In the data rows, the value 50 means zero.
Some points, each followed by its number:
[45 61 67 47 28 42 49 42 89 32 57] 0
[26 82 47 49 32 52 67 43 55 42 63] 1
[22 97 69 45 34 46 56 39 79 35 41] 2
[55 33 44 52 59 48 49 54 28 56 53] 3
[51 65 60 59 31 47 52 46 59 45 44] 4
[60  0 47 57 41 61 42 61 54 56 56] 5
[60 39 49 39 46 50 43 53 34 52 43] 6
[32 99 57 36 36 39 64 29 64 39 55] 7
[45 34 48 49 54 50 49 46 41 52 52] 8
[44 20 45 49 63 59 49 62 23 60 47] 9
[54 66 61 54 37 36 49 44 54 43 48] 10
[64 30 45 56 55 56 42 58 43 61 49] 11
[68 38 51 58 43 51 50 55 45 55 47] 12
[37 60 45 38 49 39 64 36 52 50 54] 13
[48 47 55 44 60 50 51 55 37 58 47] 14
[32 76 59 43 50 46 47 54 53 47 51] 15
[36 76 53 41 47 47 62 40 56 48 56] 16
[44 52 42 54 58 44 45 64 28 65 57] 17
[57 32 59 55 56 67 43 58 56 58 42] 18
[51 50 49 52 53 36 64 51 46 46 61] 19
[43 35 24 47 73 72 42 61 37 73 37] 20
[48 53 52 51 39 57 46 46 62 37 54] 21
[54 41 48 41 42 48 42 50 36 50 49] 22
[51 11 22 60 44 63 57 61 22 60 62] 23
[50 39 47 44 51 55 47 55 56 59 38] 24
[52 35 43 59 67 63 44 56 47 59 42] 25
[43 78 65 45 75 45 48 50 52 18 50] 26
Which five points above are nearest to each new point by angle, seen from the average point of the numbered points? Their numbers follow each, nearest first.
[82  0 32 55 51 57 40 63 45 60 57] 11 5 12 23 3
[52 33 33 53 34 63 49 60 24 52 52] 23 9 22 3 6
[46 79 65 46 43 50 47 37 73 38 40] 2 7 0 4 10
[40 49 45 46 47 56 46 54 58 55 36] 24 20 18 25 2
[62 45 43 66 46 47 64 50 42 48 48] 12 19 23 3 11
[31 72 40 41 63 75 50 54 55 64 45] 20 15 16 1 2
[56 33 58 77 55 67 48 48 53 53 54] 18 25 5 11 12
[44 77 61 50 43 30 51 60 45 59 58] 15 10 7 16 2
[59 16 49 52 53 70 41 50 60 58 53] 5 18 11 25 24
[67 37 48 56 61 45 40 60 46 60 57] 11 12 3 25 5
[55 56 46 47 44 54 44 50 44 46 41] 6 22 4 10 12
[58 46 40 52 47 31 51 67 34 73 56] 17 3 11 23 12
[44 56 54 55 42 38 67 43 54 38 59] 19 1 7 13 10
[41 70 64 54 51 59 50 49 73 49 42] 2 0 15 4 7
